(in the rows, 128 means zero)
A state moves one step at a time under one of 8 hidden systems, and each row is a state written as 20 numbers. Each run below is a few steps of one system.
run 1, W:
[[148 124 117 118 129 155 110 110 113 119 116 113 117  96 145 136 124  97
  123 107]
 [114 136 137 119 147 112  87 122 132 147  95 133 140 135 112 122 119 111
  136 102]
 [111 138 128 128 112 134 131 143 149 147 115 170 123 149 100 112 142 128
  131 143]
 [137 114 120 121 109 123 164 129 124 161 145 129 123 139 139 136 136 164
  152 144]
 [135 116 108 130 152 116 134 111 138  88 157 126 119 132 154 150 120 154
  127 131]
 [142 128 120 139 140 144 117 146 122 106 163 102 143 121 130 128 120  93
   99 105]
 [117 143 163 136 148 113 112 113 106 147 115 107 140 110 104 119 131  98
  107 137]
 [111 127 143 142 124 136 151 125 136 126  60 148 102 118 112 109 133 123
  128 128]
 [141 134 115  96  94 143 139 147 126 152 116 142 118 110 129 119 122 174
  160 109]
 [137 128 113 106 109 101 104 102 137 100 149 141 150 159 139 149 121 162
  152 141]]
run 2, L (10 x 20):
[[105 163 152 139 170 136 139 170 138  84  56 135  88  92  96 113 120 131
  106 105]
 [175 144 121  66  66 163  97 146 103 122  93 148 150 101 107 119 151 159
  161 127]
 [ 89 107 128 126 112  81  95  84 150  99  88 133 121 157 182 133 102 181
  180 138]
 [100 132  83 139  81 184 126 139 167 141 183 143  77 153 186 123 122  84
  122 149]
 [147 105 135 125 153 106 106  77  91 219 174  78 161 140 142 165 137  75
  130 133]
 [ 99 111 140 186 225 102 165 105 161 111 123 171 118 139  76 116 148  90
   76 120]
 [169 137 136 113 112 163 182 219 110 184 130 140 150  94  55  84 151 157
  119  90]
 [142 142 159  97 132  49 122 100  97  64 125 114 174 101 108 137 107 242
  154 150]
 [114 131  93 162  77 174 161 174 167   4 108 119  75 145 190 125  81 133
  125 114]
 [142 174 125  64  78 173  34 132  77 189 142  51 121 106 185 165 112  73
  149 134]]
run 3, G:
[[108 153 126 102  67 145 124 111 130 159 123 140  93 109 144 122 106 146
  153 144]
 [148 121  91  94 131 133 105  83 140 155 135 149 116 141 152 167 122 129
  159 111]
 [121 115 100 146 166 128 123 144 165 137 155 142 128 189 135 148 131 101
  124 112]
 [139 124 139 149 158 128 159 161 116 160 173 120 148 135  98 119 161 113
   97 149]
 [128 106 161 157 154 106 178 111  97 116  98 101 124 102 128 126 143 143
  118 154]
 [129 127 126 140 117 137 150 142 127  72 107 115 107  75 145 101 101 159
  122  95]
 [146 150 132  97  89 117  78 122 113  99 125 113 168 112 115 123  92 138
  139  95]
 [ 99 167 134 116  96 127  83 112 146 111 100 144 122 176 122 146 111  93
  133 157]
 [128 143 107 106 110 177 125 153 142 194 125 157  95 143 128 135 158 106
  138 140]
 [136  90 117 116 189 108 120 104 127 189 130 145 128 137 141 146 175 152
  156 133]]
run 4, R:
[[156 120 125 111 130 141 127 130 112 103  88 120 118 128 147 154 150 144
  149 145]
 [117 132 116 113 157 128  74 148 141 107 134 131 128 128 152 127 138 139
  135 119]
 [130 108 120 123 113 136  98 117 128 151 165 133 154 132 138 104 151 105
  130 134]
 [ 95 111 140 152 128 106 138 108 135 169 132 123 121 138 141 109 118 119
  134 132]
 [133 123 116 140 138 131 177 107 137 140 139 144 101 111 120 135 111 134
  118 110]
 [155 135 134 128 144 110 158 137 121 121 119 125 146 145  95 155 119 139
  125 114]
 [127 159 139 132 122 131 124 156 129  78 120 125 131 135 106 128 123 124
  106 143]
 [141 135 134 114  98 155 111 149 106 122 110 100 125 115 148 126 139 117
  135 143]
 [113 120 134 115 140 121  85 103 121 126 107 119 118 104 156 120 134 135
  142 130]
 [124  98 104 125 130 136 107 113 151 135 135 159 129 131 141 107 134 126
  142 102]]
run 5, T, 10 rows:
[[103 127 134 145 103 152 134 102 115  99 135  97  80 111 197 129 141 107
  118 200]
 [124 112 101 129 141 176 112 130 132 156 120 115  88  71 166 105 115  83
  121  62]
 [120 130 132 107 175 105  59  93 137 147 130 173 164 105  78  99 145 119
  119  94]
 [122 108 146 153 113  94 175 122 149 140  86 180 155 181  74 110 137 150
  144 138]
 [138 154 127 112  93 109 193 142 116 153 162 108 113 134 134 162  97 202
  153 153]
 [160 122 102 129 151 138 130  99 116  62 165  92 113 138 180 196 120 111
  114 150]
 [109 143 126 156 139 169  97 192 142 108 128  96 118 139 140 108 115  50
   89  91]
 [123 136 165 104 123 134  68 130  88 186 111 122 163  80  92  78 175 101
  119 145]
 [106  82 148 141 149  98 147  84 134 132  34 172 113 118 124 101 158 172
  160 139]
 [142 137  87 105  90 134 183 143 163 118 158 176 105 117 122 125  86 216
  154  87]]
run 6, K:
[[ 95 175 150 140 127 118 120 142 132 138 131 102 118 143 115 134  89  94
  107 131]
 [147 138 148 116 129 139 124 115 101 145  73 124 133 124  97 147 144  92
  126 136]
 [133 111 126 115 156 132 112 162 135 127  71 150 126 121 125 113 159 156
  150 107]
 [149 119 106 107 108 144 118 143 130 100 167 155 146 104 128 102 155 173
  132 134]
 [116 104 115 143  86 115 134 115 135 115 171 110 132 156 179 127 114 143
  144 155]
 [ 92 151 125 150 135 131 143  97 144 130 152 116  78 127 153 148  98  89
  103 144]
 [140 133 136 126 167 129 124 103 112 185 118 111 129 127 106 158 123  70
  116 102]
 [126 119 150 135 178  95 119 137 132 134  76 152 159 141  73 114 146 136
  128 102]
 [155 127 132 119  97 144 164 180 124 108 123 152 149 108  89  93 145 182
  130 122]
 [138 131 126 109  80 119 127 140 107  92 150  92 132 124 180 136 119 190
  155 160]]
run 7, L:
[[117 114  94 127 144 139 110  99 156 107 139 145  98 122 170 135 118 129
  137 107]
 [123 121 116 131 110 138  97 130 135 165 162 122 147 148 135 114 121  83
  125 106]
 [108 135 159 147 146  93 135  96 122 157 132 127 145 146  97 128 129 105
  112 153]
 [141 128 130 143 145 142 193 145 134 135 114 152 105 124  96 133 144 135
  111 132]
 [158 132 120  96 144 121 129 158 112 134 141 118 141 104 119 137 134 183
  145 107]
 [121 124 125 138 124 108 102 134 136  49 130 123 149 138 143 117 114 152
  129 127]
 [113 143 134 135  79 162 118 153 120 122 112  93 108 122 161 112 112  94
  126 135]
 [134 137 136 103 129 127 100  64 102 152 110 122 117 110 134 158 136  96
  132 152]
 [120 100 108 145 160 133 139 100 167 138  91 181 107 151 121 132 135 107
  135 103]
 [124 133 118 108 117 131 124 168 143 198 167 154 139 137 104  99 142 152
  141 119]]
run 8, X, 10 rows:
[[124  99 117 146 105 144 153 141 140 128 132 132 121 111 143  91 116 136
  133 100]
 [125 141 131 121 134  94 123 103 129 145 158 113 137 123 123 141  85 140
  129 103]
 [139 135 121 143 126 135 144 104 138  86 115 145 126 150 104 148 120  96
  110 135]
 [134 158 125 113 132 157 130 176 125 166 126 122 110 134 119 142 139 116
  124 130]
 [144 122 139 103 150 111 102 101 104 122 108 131 141 111 125 137 162 152
  141 156]
 [108  99 120 152 111 140 130 153 153 103  99 142 118 146 156  93 140 137
  143 124]
 [116 135 126 115 106 115 116 126 122 167 191 106 137 107 143 110 104 148
  136 115]
 [132 109 137 155 140 102 145  60 124  94 119 119 138 140 129 150 109  98
  114 135]
 [116 155 114 140 141 169 154 176 156 139 133 145  88 131 112 127 123  94
  101 110]
 [168 140 140  88 152 112 114 119  87 167 129 116 159 103  93 155 153 151
  138 129]]
run 9, G:
[[137 134 107 132 115 145 152 183 154 115 165 153 133 182 117 134 153 139
  124 159]
 [158 111 137 122 137 127 136 141  86 150 155  79 144 128 152 151 170 133
  132 172]
 [108 102 132 162 168 132 123 103 124  87 109 100 100 101 175 121 138 102
  108 135]
 [123 123 132 140 119 142 119 146 129 138 133 118 138  79 116  74 105 109
  109  67]
 [113 156 161 113 123  77 112  78 119 138 111 141 154 124  76 127  99 143
  131 126]
 [114 148 115 133  85 143 168 131 164 100 100 172  91 160 120 140 107 142
  140 144]
 [177 140  98  80 113 152 122 167 112 163 157 115 134 131 139 163 142 160
  160 122]
 [129 102 122 132 180 108  82  99 129  96 126 119 145 168 160 161 164 106
  131 162]
 [ 96 111 126 173 121 166 141 179 146 141 150 120 113 128 143  73 144  81
   96 123]
 [139 128 161 112 145  97 132  90  82 193 146 105 150  65  99 111 135 145
  121 126]]
run 10, W:
[[ 81 143 132 160 121 143  94 170 165  90  83 129 111 151 133  93  97  80
  116  89]
 [136 157 135  86  83 157 122 119 105 222 144 148 129  93  89 115 148 117
  132 146]
 [114  92 130 141 149  72 148  77 150 127  69 154 125 186 141 163 130 168
  175 146]
 [128 148  72 126 120 184 150 210 172  96 185 150  85 131 155 124 124 149
  115 108]
 [184 110 136 103 143  94 107  85  73 168 202  83 204 113 113 154 146 130
  125 138]
 [ 64 122 159 201 183  90 129 116 158  42  76 120 107 162 140 118 117  92
   92 145]
 [152 153 118 112  84 218 168 186 105 188 136 118  92  48 111  85 138  89
   96  98]
 [140 111 167  92 146  39 100  33  92 160  59 128 177 116 100 152 119 192
  184 124]
 [ 84 153  92 156  83 165 136 194 213  12  99 189  84 193 144 106  95 136
  126 123]
 [190 150 108  61  58 170 114 148  69 247 247  79 162 105 141 153 146 120
  143 147]]
run 11, X (10 x 20):
[[108 121 116 128 107 157 120  91 134 183  86 116  77 119 169 136  96  76
  144  95]
 [116 129 102 102 169 121  95  71 158 186 139 194 114 133 104 141 145 113
  135 117]
 [141  88 126 147 136 115 162 141 144 164 127 177 163 195  85 120 176 126
  138 147]
 [108 143 150 142 132  93 173 180 128 137 173 117 133 150 122 117 144 192
  126 182]
 [160 110 126 146 133 125 175 131  99  57 162  78 126  98 166 145 121 164
  115 146]
 [129 139 119 143 156 147 101 161 132  68 125  78 114 102 159 133  90  91
  102  72]
 [142 162 139  99 118 153  67 110 106 132 108 127 146  76  86 113 110  73
  104  85]
 [115 135 155 113  97 126 113  96 126 164  25 160 124 137  89 120 127 107
  154 124]
 [104 136 108  97  90 132 138 122 162 179 118 197  91 152 133 126 139 182
  175 154]
 [144  84  96 125 121 101 139 104 136 154 193 131 150 189 171 163 146 166
  166 159]]
run 12, C (10 x 20):
[[121 152 140 116 107 137 118 128 137 105  92 166 126 134  93 118 143 131
  128 156]
 [136 125 131 100 107 129 122 150 116 153 107 124 128 124 143 124 151 172
  165 144]
 [122 110 114 125 157 121 107 120 130 105 143 114 116 129 178 144 142 149
  139 144]
 [124 112 102 146 129 151 118 142 149 137 169 123 125 152 153 123 124  90
  120 108]
 [114 131 148 142 151 114 125 109 117 171 154 115 138 110 103 112 120  94
  102 117]
 [125 120 142 154 133 126 178  99 134 116  92 156 116 119  93 121 127 121
  110 133]
 [152 144 123 108 111 129 159 161 130 123 113 143 131 116  98 131 114 179
  142 101]
 [149 138 134 105 123 102 101 125 109  82 133 106 161 142 134 155 129 160
  143 154]
 [109 133 120 138  92 155 101 157 137  99 120 105 108 159 176 129 123  99
  133 148]
 [127 133 124 107 134 158  87 120 112 191 143 112 113  90 147 119 144  91
  125 118]]
run 13, C (10 x 20):
[[134 135 156 138 134 124 153 163 111 129  93 106 136 101  96 111 119 134
  118 102]
 [154 124 128 114 114 132 124 108 113  68 104 142 143  99 113 121 134 150
  127 129]
 [126 124 123 114  84 123 102 139 131 118 101 117 138 151 156 123 105 150
  167 112]
 [107 150 118 100 122 127  73 102 130 137 154 123 114 125 163 143 121 126
  139 152]
 [117 110 116 139 145 142 123 110 141 176 125 133 104 161 153 147 148  83
  132 143]
 [111 130 125 141 185 130 143 144 145 171 139 149 106 113 107 116 147 121
  107 113]
 [147  99 133 149 154 110 175 123 126 120 143 152 155 125  86 112 154 148
  111 128]
 [129 131 141 149 104 108 173 159 128  83 135 112 141 128 118 111  97 172
  124 121]
 [158 153 127 112  78 138 126 123 101  87 150  91 143 107 138 146  98 138
  127 134]
 [132 141 134 119 110 139  90 113 110 113  83  88 123 142 155 159 108  83
  139 124]]
run 14, T:
[[106 122 100 140 114 146 116  98 165  88 114 150  92 139 166 131  98 105
  133 107]
 [130 153 109 104 108 152 100 136 140 190 166 143 132 130 107 124 114  90
  124  98]
 [119 117 147 131 180  96 115  89 123 173 120 142 142 157 107 146 168 108
  126 164]
 [121 118 134 162 154 130 212 171 145 134 115 146  96 127 107 115 141 159
  115 127]
 [178 122 123 102 126 114 138 142  92 118 180  87 163  90 130 140 123 185
  135 115]
 [116 115 138 164 128 102 105 103 133  27 111 100 145 159 156 135 105 106
  118 144]
 [111 170 135 129  50 180 124 172 130 142 113 110 106 112 123  94  91  81
  116 109]
 [138 134 137  72 146 126  53  71  92 186  96 126 130  95 134 149 164 113
  154 148]
 [ 96 101 106 152 183 133 151 131 189 110  64 210  83 160 119 117 159 138
  137 120]
 [159 128  99  96  94 135 160 184 135 190 216 148 157 127 102 109 127 199
  148 101]]
run 15, R (10 x 20):
[[178  99 139 128 136 161 143 121  79 160 123 118 152  85  97 117 188  87
  104 143]
 [ 83 107 173 160 153  80 131 146 128 115  69 117 137 108 122  71 122 174
  136 111]
 [152 128  93 106  63 155 154 136 139  91 172 151 126  89 133  99 101 182
  138  97]
 [140 143 132 101  95  82 103  98 114 136 134  95 161 190 146 189  85 146
  172 142]
 [ 87 157 106 143 144 153  95 101 171  85 132 155  78 157 150 155 116  55
  100 149]
 [161 118 120 111 154 182 125 152 103 221 105 123 120 116 114 142 182  68
  126 116]
 [ 93 106 173 147 199  75 129 109 120 134  98 154 140  92  89  77 178 172
  117 152]
 [142  82  96 158  85 149 194 185 154  84 154 146 137 119 142  69 122 186
  135  89]
 [147 175 136  90  82  81 130 131  97 146 199  64 160 138 140 175  61 187
  152 132]
 [111 142 124 155 119 121 103  47 142  32 115 118 113 171 157 182  89  52
  103 161]]
run 16, K:
[[155 146 120 102 125 148 130 132 112 111 115 116 113 108 135 157 125 138
  133 127]
 [134 121 114 120 138 130  83 132 133  99 120 122 140 146 146 137 134 116
  136 118]
 [111 125 126 135 116 147 104 134 141 125 136 148 129 129 126  95 148 101
  115 141]
 [119 110 134 127 117 126 134 109 118 178 132 131 124 118 139 111 151 130
  142 148]
 [119 115 119 133 156 108 157 101 141 134 130 148 109 122 130 138 121 155
  134 123]
 [146 139 114 129 136 127 151 143 134 126 167 125 133 135 112 146 106 133
  116 101]
 [131 145 150 136 122 104 122 133 114 115 130  95 157 151 115 140 114 119
  121 142]
 [124 137 144 141 121 146 137 140 125 102  76 121 112 122 123 122 129 108
  118 134]
 [140 129 124 101 129 151  99 141 112 144 106 120 122  90 139 119 146 131
  138 113]
 [128 105 114 115 125 117  92  99 139 108 125 156 145 135 138 117 139 148
  146 127]]

Which system made each run below?
run 17, 2 rows:
[[117 139 121 148 101 146 147 165 162 113  98 155 118 188 111 130 116 101
  127 122]
 [131 161 142 100 133 150 113 163  98 173 142 107 119 103 123 133 169 129
  121 173]]

K
run 18 (2 x 20):
[[125 136 116 105 150 134 129 135 127 156 148 137 102  94 136 129 145 163
  133 132]
 [147  86 107 141 156 119 132 110 136 104 144 140 148 139 135 132 144 134
  128 116]]

T
run 19, 2 rows:
[[108 141 123 113 131 118  99 153 146 188 180 149 149 152 108 110 142 129
  132 133]
 [130 103 153 164 131  89 169 113 118 121 155 117 162 160 113 125 140 139
  118 169]]

L
run 20 (2 x 20):
[[122  81 133 165 172  97 155  93 143 100  80 140 130 104 115 102 105 134
  125  63]
 [131 149 107 112  78 115 133 120 161  93 159 182 152 131  86 107  79 169
  130  94]]

C
run 21:
[[ 93 104 128 138 166 123 100 139 142 142 119 135 114  92 153  78 145 146
  131 103]
 [147  91 109 123 105 119 145 106 131 153 175 151 159 113 121 100 129 160
  141 104]]

R
run 22:
[[135 139 143 120 151 137 111 154 120  86  23 119 110 113 125 136 122 128
  140  98]
 [118 147 123  91 106 143  64 174 145 111 103 168 146 112 107  75 151 162
  144 114]]

G
run 23, 2 rows:
[[119 108 119 123 128  99  78  99 146  91 116 144 155 177 146 138 132 136
  156 138]
 [ 82 149 117 129  94 141 106 155 157 161 164 138 103 154 157 108 120 125
  137 148]]

C
run 24 (2 x 20):
[[111 168 136 118  74  96 116 140 142 120 131 116 145 198 125 159  72 144
  152 136]
 [132 159 121 115  94 169 134 117 119 137 145 118  90 148 151 177 140  86
  120 194]]

T
run 25:
[[140 131 146 131 103 119 118 100 114  57  68 124 150 102 106 117 102 124
  125 105]
 [109 166 118 110  69 157 117 152 149 143  97 138  95 130 133 122  82 118
  147  97]]

X
run 26, 2 rows:
[[116 139 127 135 109 124 152 142 139 143 159 131 121 162 132 138 124 135
  128 157]
 [133 132 127 138 145 131 154 119 120 127 143 103 106 128 146 160 130 119
  116 151]]

R
run 27, 2 rows:
[[140 127 131 112 167 117 102 132 118 132 133 134 147 134 117 138 167 134
  128 145]
 [107  99 137 161 130 127 142 137 136 115 114 129 127 141 144 100 147 123
  126 149]]

G
run 28, 2 rows:
[[169 134  96 103 128 150 197 101 134 154 134 176  93 108  97 166 130 164
  136 122]
 [166 101 103 125 168 104 143 154 135  95 121 112 146 179 147 178 125 170
  158 102]]

G
run 29:
[[106 135 138 131 111 126 111 199 121 116 151  90 131 152 177 110 154 164
  143 180]
 [128 102 131 135 118 126 114  89  97  97 167  79 128  69 187 105 126 132
  117 145]]

X
run 30:
[[129 138 113 115 122 133 168 176 133 151 175 132 108 129 142 133 144 191
  142 159]
 [160  96 124 133 154 101 124 115 103  80 159  82 156 137 164 161 133 151
  132 135]]

X
run 31:
[[102 157 137 151 105 136 176  99 135 151 169 133  90 101 113 118  96  99
   88 144]
 [171 128 123 114 142 128 177  98 107 157  96 119 117 105 103 172 101 132
  137  88]]

G
run 32:
[[119 123 116 153 137 128 149 147 146 106 129 109 111 124 145 123  83 129
  120  78]
 [154 157 136 107 130 120 112 132 113 113 152 126 166 113  79 133 119 125
  108 114]]

G
run 33:
[[ 95 146 136 129 135 109 111 150 143 135 125 128 123 113 124 102 100 150
  129  97]
 [151 144 127 104  86 133 131 103 115 120 133 142 142 123 102 139 121 133
  129 140]]

K
run 34:
[[111 123 117 148 140 121 158 126 143 160 171 115 105 147 151 139 110 124
  124 126]
 [141 140 129 140 157 131 158 127 124 138 162 121 125 122 102 148 122 102
   91 124]]

C
run 35:
[[126 122 129 128 171 130  99 181 150  93  73 157 139 121  99  93 152 147
  129  86]
 [113 127 151 119  80 102 103 155 126 127 134 149 179 138 104  69 151 179
  148 158]]

G
run 36:
[[133 106 103 148 156 136 179 132 164 144 152 189 120 129  87 108 137 138
  111  96]
 [144 128 152 138 133  73 173 142 116 132 165 118 178 135  79 123 110 181
  123 124]]

C
run 37, 2 rows:
[[122  91 141 175 150  98 192 123 122 128 133  84 121 123 152 124 100 144
  121 108]
 [155 152 122 127 131 127 155 124 123  94 154 112 132  95  98 145  72 130
  100  76]]

R
